In the rows, zero is written as 128.
X: 3 groups of rows, each row roughly a mix of its group's hidden directions; some rows fit no group
X (110 x 11)
[[129 110 139 150  65 141 104 137 168  94 102]
 [144 141 138 144 175  79 174 105 114 154 145]
 [127 140 158  63 122 140 151 119  83 159 136]
 [ 94 117  93  96  65 145 108 118 103 116 133]
 [ 99 125 118 120 155 161 199 147 124 151 111]
 [122 164 143 145 170 113 132  86 148 178 151]
 [157 158 145 150 195 134 166 107 128 139 133]
 [133  90  91 146 137 114 116 110 180 105  83]
 [122  89 144 136 171  98 110 173 171 145 119]
 [165  92 144 122 165  99 148 140 173 124  91]
 [126 170 105  88 120 123 128 113  63 138 153]
 [130  98 135 107 120  59 146 149  82 126 124]
 [102 155 150 168 162 128 166 148  87 143 155]
 [105 132 139 209 141  90 130 114 131 132 128]
 [121 125 143 149  86 201 113 139 153 118 116]
 [128  96 121 178 108 145 113 138 187 104 108]
 [151  81 148 126 144  95 118 124 173 121  79]
 [162  92 155  96 126 143 145 187 122 103 112]
 [134 157 118  58 106 173 127 120 109 119 145]
 [ 89  78 166 141 127 129 117 183 127 121 112]
 [188 106 155 115 150  97 129  99 158 114 101]
 [190 104 161 117 130 131 143 122 156 113  82]
 [116 182  98 105 121 139  81 117  91 149 144]
 [103 161 166 168 155 109 140 125 102 164 161]
 [116 169 124  97 108 124 121 108  65 138 165]
 [144 134 170  98 168 136 189 129 102 134 135]
 [148 100 125 139 138  54 124 162  98 117 137]
 [121 103 139 188 154  90 143 123 169 125 101]
 [108 157 101 138  70 178 113 118 125 155 120]
 [132 102  86 138 146 132  96  92 177 144  94]
 [130 106 155 181 153  85 154 156 159 120 118]
 [ 96 102 102 152  66 113 155 127 103 108 145]
 [ 90 149  91  93  98 149 143 140  77 138 139]
 [102 111 155 152 146 140 162 167 113 176  93]
 [142 109 162 140 198  91 133 135 144 151 141]
 [120 129 159 183 163 103 173 115 136 150 147]
 [101 159 103 103  99  94 124 108  79 137 163]
 [164 104 175 145 169 106 162 143 160 120 116]
 [ 93 131 161 166 173 127 141 167 136 162 148]
 [137 108 109 141 106  95  91  75 165 131  97]
 [116 127 161 198 149 118 160 113 152 151 126]
 [154 114 175 143 162 112 183 157 114 109 126]
 [153 117 158 166 176  98 127 109 172 143 114]
 [121  99 139 126 163 156 179 164 163 134  98]
 [103 150 160 189 162 125 134 118 146 167 134]
 [126 136  73 103 104 142  63 146 131 118 124]
 [102 114 114  74 136 164 120 176  93 135 141]
 [169 141 118  73 103 156  84 105 117 126 115]
 [142 109 144 173 163 123 141 139 192 115 106]
 [164  99 180 119 125 177 125 151 142 101 108]
 [106 163  64 108 120 114  85 102 122 138 128]
 [110 155 119 113  78 161 113 132  83 134 171]
 [128 136 110 123 121  53 137 128  92  92 148]
 [119 140 184 169 169 116 156 110 129 156 145]
 [ 94 177 104 165  91 170 125 126 114 132 145]
 [142 115 179 161 144 143 157 181 154 118 124]
 [131 113 144  82  90 176 139 161  96 110 114]
 [129 155 148 171  79  89 136 104  97 151 127]
 [181 104 145  90 141 161 141 142 150  88 114]
 [136 129  74  81  87 141  96 109 118 110 112]
 [146 129 126  74 171 111  89 146  95 108 108]
 [124 143 145 187 127 189 143 159 141 134 127]
 [125 149 133 110 134  98  75  79 139 167 105]
 [126 102 108 161 112 162 119 142 174  84  93]
 [130  82 163 158 143  96 143 145 162 123  85]
 [132 154 148  81 132 118 136 105  67 155 151]
 [119 156 180 113 130 118 163 125  73 148 151]
 [150  86 126 151 137 130 133 151 171  83  86]
 [123  93 132 182 146  84 140 141 168 121 102]
 [150  95 148  89 113 149 139 197 124 125 124]
 [159  95 157 174 156 108 161 135 164 109 125]
 [118 135 165 118 130  77 166 113  71 127 130]
 [124  95 111 174  74 128 146 109 155  97 112]
 [ 91 105 127 181 115 120 149 131 178 117  95]
 [121 166  80  85 105 152  94 125  94 130 136]
 [133 153 130  89 168 166 121 124  85 164 153]
 [114 128  76 159  87 145  79 106 143 114 132]
 [ 99  95 157 153 145 151 161 187 133 118 119]
 [159 122 118  61 114 163 125 132 114 105 165]
 [105 137  96 123  63 175 121 128 110 102 132]
 [104 147  76 123  75 158  96 121 107 116 137]
 [119 149  80 102  77 150  82 114 130 115 131]
 [148 101 106 136 138 163 114 122 184  97  87]
 [101 174 153 177 109 164 140 118 112 100 147]
 [126 103 167 152 133  82 178 162 107 118 133]
 [105 180  86 137 136 131 106  91 118 133 172]
 [123 131 178 167 171 142 162 158 155 144 124]
 [143 119 166 192 149 127 167 133 162 120 123]
 [150 158  85  96 148 146 107 104 179 121 148]
 [178 144 159 128 175 124 170  91 119 124 132]
 [112 105 149 166 147 106 187 170 131 125 111]
 [101 148 128 102 103  99 131 113  64 155 155]
 [150  78 119 154 146 122 121 149 177 108  87]
 [113 117 162 146 167  88 145 149 148 173 159]
 [161 170 105 107 106 136 127 152  78  95 152]
 [116 105 101 183 125 129 116 136 188 108 104]
 [153 116 126 182 101 136 162  95 158  95 109]
 [122 158 130 132 138 156 180 169  80 120 150]
 [119 106 110 126 116 167 135 170 168  73 113]
 [161 111 153 154 149  87 126  74 160 132 112]
 [125  91 127 175 150  92 138 127 176 123  92]
 [153 133  95  54 113 148 110 126 110 108 114]
 [ 97  82 162 174 125  91 136 132 157 147 124]
 [ 90 145 125 197 132 124 133 100 169 137 125]
 [116 138  81 114  78 144  88  96 104 113 142]
 [124  87 155 165 147  97 168 117 172 138 143]
 [ 75 145 122 159  91 167  89 120 127 138 147]
 [127 106 146 162 185  99 166 136 159 133 105]
 [126  81  90 128 123 128 106  98 182  95 125]
 [124 118 165 168 177 133 172 148 136 152 103]]
which group is each row in? (one row of each group first)
[154 123  93  67 100 119 123 103  92 103 129] | B
[135 145 144  74 102 183 132 151  95 129 145] | J
[159 143 193 164 155 143 110  98 126 138 120] | E

[ 74 165  86 140 106 113 101 132  94 143 136] | E
[143  98 155 182 147 113 156 136 177 120 110] | B
[168  99 175 103 149 127 122 147 171 109 101] | B
[145 103 176 170 167 117 145 146 172 126 123] | B
[ 86 129 122 173 156  73 107 110 141 150 118] | E
[ 78 120 148 188 159 132 145 142 141 157 129] | E
[149 135 103 110  96 168  95  73 139 102 113] | B
[ 96  97 124 120  96  75 145 121  81 131 104] | J
[106 157 125 148 125 183 111 128 166 173 152] | J
[119 105  81 121 107 131  65 120 164 126 107] | B
[117 156 124 182 150 144 122 118 191 139 144] | J
